Named moves, each a turn or a mirror, and the order they were made in; the first pair answered
move K_964:
123 -228 -2 50 169 -124 -28 116 -79 40 110 209 2 164 -98 -8 -> -264 -7 35 9 -28 128 0 -86 -131 29 179 -131 109 -165 18 164
145 -38 -123 -135 31 34 33 -58 0 27 -45 1 -218 -62 29 -128 -> 38 21 -129 -136 -14 89 19 -111 -11 35 -11 -78 -189 -159 36 -84
238 -130 -164 30 -18 -67 35 -108 -15 -7 52 -12 -106 105 32 -53 -> 38 -8 -115 -1 -118 61 47 -239 -80 -12 59 -186 -68 -45 107 56
move K_986:
40 158 83 -36 2 -1 -73 -212 -4 -177 -49 -77 -134 79 -29 -8 -> -35 134 128 -10 3 -58 -103 -171 -2 -202 -4 -99 40 116 1 45
-77 -96 -33 50 -25 -67 59 -35 36 -142 166 -160 76 110 29 59 -> 147 -120 -141 -22 46 -80 60 -49 14 -76 93 -37 -100 138 -25 -41
288 -298 -294 -241 145 -177 191 69 84 -86 -90 185 -222 356 -1 -142 -> -90 139 -243 -433 -103 266 171 -248 -42 15 -113 -108 -340 -261 92 18
-66 -24 -147 -56 47 -49 47 -7 21 -40 -9 -60 -70 119 -16 -72 -> -82 35 -118 -68 10 9 57 -32 3 -35 -5 -59 -84 17 -23 -97
move K_236:
-8 95 -81 -76 -30 114 84 -121 -24 9 18 -158 -102 -37 54 6 -> -77 220 -16 -69 -71 131 -3 -84 -45 70 -4 -89 -83 -87 12 14
-158 337 133 109 -70 24 -11 -69 -74 18 -146 107 118 -31 -78 27 -> -100 251 156 144 -13 -59 7 18 -35 23 -163 166 157 87 -118 -9
-224 74 251 172 -14 -61 -65 195 -45 38 14 65 304 30 -16 87 -> -168 -45 198 204 9 -187 -15 223 5 -32 43 66 290 178 -18 69
Now pairs of rows:
Each pair is 2 to 3 moves apart.
0 -293 -220 -119 69 -152 153 31 9 -182 13 -281 105 100 143 28 -> -63 17 -223 -229 -4 106 95 -129 -100 -54 -96 -302 -140 -212 133 6 | K_986 then K_964 then K_236
303 -332 -234 48 108 -141 60 -42 -35 -111 -16 39 -166 5 158 -35 -> -146 -194 -38 135 -32 3 40 -64 -80 -162 119 -270 193 -155 249 206 | K_986 then K_986
-80 78 -234 -37 -149 295 -34 -144 41 227 -81 -115 -173 -191 165 -73 -> 116 -211 -106 159 76 -75 -104 206 88 176 -116 266 53 263 46 -129 | K_236 then K_986 then K_986
127 -117 -251 11 -36 -167 214 -90 151 -57 37 12 104 176 10 -135 -> 154 103 -262 -76 -47 -14 119 -217 75 87 -91 137 -131 -43 -14 -196 | K_986 then K_236 then K_964
179 -152 -123 -149 188 -151 -101 125 -80 125 111 142 -145 234 -154 157 -> 1 56 -185 -286 13 90 -56 -127 -98 111 131 -137 -237 -79 -74 207 | K_236 then K_986
319 -315 -96 33 181 -272 77 123 63 -15 -54 221 -31 311 -53 -146 -> -429 107 163 56 -134 141 48 -102 -37 -11 142 -291 301 -165 91 212 | K_986 then K_986
-37 132 -59 -201 -22 235 -11 -70 42 3 0 -118 -215 -133 -59 -134 -> -166 -91 108 17 53 0 7 186 131 -140 149 -105 215 181 -91 -15 | K_964 then K_986 then K_986
-107 162 134 -48 -16 71 -125 22 -28 64 -75 -3 33 -167 -6 43 -> -106 -18 124 14 -1 -30 -24 95 34 -41 33 -84 200 19 17 56 | K_986 then K_236 then K_964
-8 248 -37 -94 -107 187 -125 -226 -134 145 -113 -5 -277 -246 15 -93 -> 104 209 80 23 17 45 -212 -35 -143 206 -175 279 -229 -89 -73 -156 | K_236 then K_964
91 -226 -110 123 24 -158 16 108 171 -266 -74 31 163 290 -23 -78 -> 150 178 -149 -53 -23 169 -93 -128 58 2 -274 163 -278 -119 -59 -189 | K_986 then K_236 then K_236
-130 -45 180 235 4 -96 -107 130 69 -58 -60 213 247 100 -33 4 -> 44 -247 -17 143 18 -188 32 34 100 -235 43 21 183 178 36 -26 | K_236 then K_236
19 46 -154 -205 -72 135 56 -126 13 51 32 -153 -194 -153 75 25 -> 7 -157 66 43 61 -171 -40 195 82 -3 100 91 197 214 -42 20 | K_236 then K_986 then K_964
-242 183 265 219 97 -17 -289 202 -98 -33 68 34 440 -161 -103 203 -> 332 164 29 52 218 -47 -297 184 -83 116 -168 412 -120 -62 -204 -90 | K_964 then K_986
-202 43 206 213 -111 -67 -83 69 89 4 44 -14 279 63 -26 89 -> 232 52 26 90 14 -100 -95 28 77 139 -126 252 -180 66 -106 -130 | K_964 then K_986
-364 192 370 70 69 -39 -172 75 59 110 -70 57 307 -119 106 25 -> -375 274 267 -69 21 109 -115 -102 23 149 -62 -115 101 -337 132 8 | K_236 then K_986 then K_964
-70 -85 108 78 76 -93 -74 183 37 102 47 78 107 61 208 50 -> 11 -180 -2 22 43 -145 10 110 64 -1 80 -63 17 84 238 22 | K_236 then K_236
116 -258 -156 -128 24 -136 148 18 88 -144 143 -161 -55 109 1 -3 -> -194 1 -9 -133 -76 103 53 -118 26 -60 146 -258 11 -206 31 143 | K_986 then K_986 then K_236
227 -89 19 188 74 -137 -33 -23 81 55 -48 297 -13 271 -77 -56 -> 121 139 -119 -18 -105 189 -3 -335 18 64 -74 41 -278 -106 16 -21 | K_236 then K_986
21 137 -10 156 107 16 -225 50 7 82 -113 206 -88 26 -36 102 -> 115 -59 -96 134 140 -93 -89 89 71 -44 -44 171 -85 201 -44 58 | K_236 then K_236
-102 -144 -101 -312 123 -147 378 -132 13 -63 272 -171 -148 -279 134 168 -> 8 -325 -115 -219 221 -358 376 8 89 -133 250 -72 -38 -42 98 137 | K_986 then K_964
143 -117 55 19 117 -174 -57 124 12 39 -109 266 -59 79 -83 -3 -> 134 28 -61 -117 23 -6 -9 -65 -71 72 -120 144 -292 -158 -49 -45 | K_236 then K_986 then K_964
-26 326 72 -12 -71 187 -92 -49 -57 96 -124 124 -124 -197 -67 -85 -> 84 -88 64 122 80 -157 2 186 45 -114 35 125 198 276 -76 -53 | K_986 then K_964 then K_236
306 -6 -209 -192 85 -23 -22 -161 -2 4 -70 6 -400 -81 22 -193 -> -27 -278 72 101 101 -279 -44 132 51 -191 141 -46 317 277 8 33 | K_236 then K_986 then K_986
28 -83 227 61 84 -41 -109 147 111 -15 66 140 137 48 -93 98 -> 150 -235 54 -25 67 -121 33 72 150 -144 164 -64 64 91 -13 82 | K_236 then K_236
235 -344 -67 51 68 -266 177 222 161 -284 177 16 275 352 57 -10 -> 350 43 -334 -284 -94 102 173 -218 48 -52 11 -70 -394 -199 97 -120 | K_964 then K_986 then K_986
161 -321 -146 -26 -18 -219 146 -7 75 -121 154 -142 -149 144 67 -3 -> -57 162 19 -108 -97 145 -65 -158 -51 150 3 -43 -350 -274 19 56 | K_986 then K_236 then K_236
-111 -94 50 67 6 -40 57 1 16 -83 8 -59 202 123 48 27 -> -29 137 19 -31 7 135 -12 -112 -40 79 -107 32 -83 -80 8 -59 | K_986 then K_986 then K_236
228 -216 -152 -192 -40 -148 117 -6 80 11 -52 -186 -246 -4 5 -52 -> -95 91 29 -129 -147 75 3 -96 16 132 -22 -251 -123 -276 18 81 | K_986 then K_236
